m =
[-58 6 -8 -6 -10 12 8 -9]
[-1 6 -8 -8 -10 11 7 -9]
[-58 9 -9 -6 -11 14 10 -14]
[42 9 -8 -8 -11 13 7 -12]
[-39 7 -8 -6 -10 12 8 -9]
[-17 9 -8 -6 -11 14 9 -12]
[61 8 -8 -8 -10 12 6 -10]
[-66 8 -9 -6 -11 14 10 -12]
[33 7 -8 -8 -10 11 6 -9]
[-10 6 -8 -8 -10 11 7 -9]
[47 8 -8 -7 -10 12 6 -9]
[-3 8 -8 -7 -10 13 8 -11]
[-65 9 -9 -6 -11 14 10 -13]
[-25 6 -8 -7 -10 11 7 -8]
[24 7 -8 -7 -10 11 6 -9]
[-54 6 -8 -7 -10 11 8 -9]
Indices start at 0.
Give the top-left entry.
-58
Give the bottom-left entry.
-54
The entry at row 0, column 2: -8
Give the entry directly below 42.
-39
Give the entry at row 2, column 0.
-58
Give the entry in row 1 and column 1.
6
The top-right entry is -9
The entry at row 1, column 0 is -1
Give the entry in row 1 and column 2.
-8
Give the entry at row 0, column 1.
6
The bottom-right entry: -9
Give the entry just right of 61.
8
The entry just right of 47 is 8
The entry just right of the smallest entry -> 8
The entry directly below the smallest entry -> 33

Read these off the array that follows. Indices start at 0.
1) Give the top entry of the column that holds the largest entry.
2) Give the entry in the top-right corner.
3) Give the entry in the bottom-left corner.
4) Give the bottom entry of the column that holds the largest entry.
5) Give the entry in row 0 and column 0.
6) Give the entry just right of the smallest entry.
7) Give the top entry of the column that holds the smallest entry.
8) Give the entry in row 2 and column 0.
[[5 3 6 4 3 1 5 3]
 [6 2 5 4 6 7 4 5]
 [4 3 4 5 4 6 6 2]
 [3 4 6 5 5 4 6 3]
 [3 9 2 5 4 4 6 4]
 [3 5 4 3 4 4 5 5]
 [2 4 6 5 4 7 5 5]
 [6 8 6 5 6 4 5 6]
 [4 4 2 4 4 5 4 3]
 [6 6 3 3 3 6 5 3]
 [3 7 5 6 5 5 5 5]]
1) 3
2) 3
3) 3
4) 7
5) 5
6) 5
7) 1
8) 4
